A: rows in 3 groups, each row roughly a mix of its group's directions:
A (86 x 11):
[[-16 -11  45  46  10 -11   6  -6  32   4 -34]
 [-45   3  20  20  18  -9   1 -27 -42 -34  -9]
 [ 32  28 -21  12  -1 -16 -25  58  16  -9  -9]
 [-45   3 -47  -4  20  13 -15 -33  25   7 -10]
 [ 22  -1  -8  34  -7 -22 -43  49 -21  -8   0]
 [ -6  -5  43  49  14 -14  11  -6  35  12 -28]
 [  2 -27  -2 -22 -13 -53  47 -14  -6 -18  -7]
 [  6 -40  14   4 -25  10  26  19  10  57  -5]
 [ 54   0  29 -11  -9 -32  38  21   0   0   8]
 [ 37 -12 -10   4  -8 -19  66 -19  -6  10  11]
 [ 27   4 -16  29  19 -20  29 -11   7 -38  44]
 [ 25   1  15  14 -37 -33  -6 -44 -38  -6   0]
 [  1  -8 -31  -4  36  30  31  33  39  -5  14]
 [ 17  -6  -9  33 -35  17 -17 -38 -41 -12 -21]
 [-54   2 -18   7  12  38 -27 -35   0  -7  -8]
 [ 35 -15   6  30 -19 -25 -26  38 -38  -7   6]
 [-36  20  -4 -30 -36 -10 -32 -20  -2  38 -11]
 [ 17  18 -30  18  -8  -5 -41  57   3  -4  -9]
 [-42  16  18  -2  15  -9 -13  54  30  20   0]
 [ 53   2 -15  24  23  14  15  28   0 -18  36]
 [-34   0  22  13   1  11  13 -35 -53   2 -30]
 [ 30  13 -29  13 -17 -12 -29  60  -3   0  -5]
 [-23 -18 -45 -45 -23 -19  31  -8 -14   0   1]
 [ 39  -5  -1  10 -31 -36  -6 -42 -24 -25  12]
 [-27  23  27 -23  16  10 -55  23  15  19   3]
 [ 36 -22  28  14 -33 -12   1  23 -49  -4  12]
 [ 53  -9  23  -9 -30 -20  34  18 -24   0  11]
 [ 19  28  18  52  16  11 -37  16  28  -5   7]
 [ 20  38 -43 -26 -10  -7 -16  -3 -26  -8  38]
 [ -9  -6 -33 -57  -3 -15  35 -21 -23   4   7]
 [-45  24 -18  -4  30  29 -13 -26  34  -8 -14]
 [-51   0  18  15   0  17  -9 -12 -41  -1 -40]
 [-43 -35  -6 -38 -34  13 -10  -1 -20   3 -23]
 [ 43   1  19  24  51  24   9  14   8 -22  12]
 [ -3 -16 -15 -19 -40   6 -45  27  16  10 -37]
 [ 10   5   5   9  18 -42   7 -27  -7 -48  39]
 [ 22 -35  20 -15 -27 -27  23  27 -14  39  17]
 [-32  -4 -13 -11  43   0   6  39  37 -27  15]
 [ -7 -39  20  -5 -32  10  16  10   4  58 -14]
 [-51  16 -23   0  18  38 -22 -28  19  -6 -12]
 [ -2  -9  43  34  37  10   7  -1  40  11 -26]
 [ 12 -14  57  36  27  17   3   3  20  14 -21]
 [-35  29 -28  -8  30  23  -9 -22  42  -8 -16]
 [-21 -35   5  -2 -50  16 -12  21   0  42 -12]
 [ 35 -17  40   3 -33  -5  10  31 -39   4  13]
 [  1 -25 -50 -48   5  14  29  12 -12 -10  16]
 [ -5  27 -51 -39 -13  -4 -20  -3 -23 -20  26]
 [ 46 -10  31 -13 -30 -15  30  32 -18  11  12]
 [ 24 -10   8  -5 -17 -13  54 -37 -30  24 -10]
 [ 48  -7  39 -10 -20 -21  33  27 -12   4  11]
 [ 36 -13 -17  19 -34   9  -7 -46 -34 -16 -11]
 [ 38 -13 -29 -22 -10 -21  -1  25  48 -10  22]
 [ 31  -4   2   4 -21 -18 -18 -54 -34 -28   9]
 [ 29  -8 -32 -22   3  13 -20  33  51  -2  17]
 [ 17  11 -28  13 -14  -7 -37  63   2   8  -5]
 [ 45 -15  39   1 -26 -17  21  23 -33  -1  14]
 [-26 -14   0 -43  -7  21 -12  28  15  33 -40]
 [-18  -9  35 -18  14   9  40 -56   4  -2   6]
 [ 35 -25  32   9 -31 -16   6  24 -45   4  15]
 [ -8 -14 -14  -8 -24  46 -16  13  -3  32 -48]
 [  2 -12  45  46  23   5   7   5  36  15 -24]
 [ 38   2   6  21 -32 -27   6 -45 -33  -8   9]
 [-51   8 -27  12  22  26 -34 -29  10  -8 -11]
 [ 48  21   9  35  38   1   6   9   2 -27  24]
 [-25  -3   9  27  -3  26  28 -26 -47  11 -33]
 [-33   6  10 -35   7  31  34 -37  28  13  -1]
 [-47   7 -29  15  11  33 -38 -25  -2 -12 -11]
 [-12 -19  -4 -38 -30  13 -26  17   7  29 -46]
 [-22   1   9 -39  21 -27  -6  41  42   3  12]
 [-45   8   7 -26 -31 -23 -12 -30  -1  31 -26]
 [ 24  -7 -24 -17   9 -15   7  37  54  -8  28]
 [ -6 -10  51  34  16  -2  10  -7  31  29 -30]
 [ 11  38 -13  -9  29 -15  -7 -21 -20 -55  15]
 [  1  14 -58 -43  -9   0  -4   2 -21 -18  28]
 [-14  -6  40  36  21   7  -5   1  44  22 -30]
 [ -2 -46  29  10 -21  18  17  18   8  48 -16]
 [ 31  24  -2  23  50 -18  31  -8  22 -19  13]
 [ -8 -51  21   4 -29  17  17  20   3  41 -17]
 [-48   5  26  23  -3  -8 -11 -19 -44 -16 -26]
 [ 50  24  22  38  36   5   1   5   2 -16  21]
 [ 27   4  -1  41 -44  -7 -17 -32 -34  -7  -7]
 [  4  11 -51 -37 -21  -7  -2   1 -34 -22  29]
 [-17 -13  25 -13  14   5  38 -63  -2  -5   5]
 [-27 -16 -26 -49 -10 -22  39 -22  -7  14 -10]
 [-34 -16  24 -16  13  17  28 -59   1   5   6]
 [-25  13  23  26  11  16  -5 -42 -52 -11  -9]]
one row of each group, then the others: which group is each in?
[-17  -8  33 -21   3  20  41 -55  -4  -3   6] | H
[ 17   5  40  40   9  34 -42  19   9   1  -2] | J
[ 22   3  12  30 -35 -30   3 -41 -39  -8   0] | X

[-31  24  21   7   6 -12 -61  26  13 -10  10] | X
[ 41  -2 -19  -8 -16 -33 -15  22  42 -13  30] | X
[-16 -13  42  40  13  -8  11  -4  37  17 -35] | J
[-22 -19   0 -39 -21 -13  -4  39  24  26 -35] | X
[ 26 -10  -4  -6   5 -29  69 -10   2   8  18] | X
[-45   2 -42   2  14  21 -16 -46   9  -5 -10] | H
[-44  19 -17  16  15  39 -40 -14   2 -20 -13] | H
[-35 -25 -16 -32 -54  -4  -8   0 -25  12 -11] | J
[ 39  -6 -23 -32  12   6  13  22  47  14  26] | X
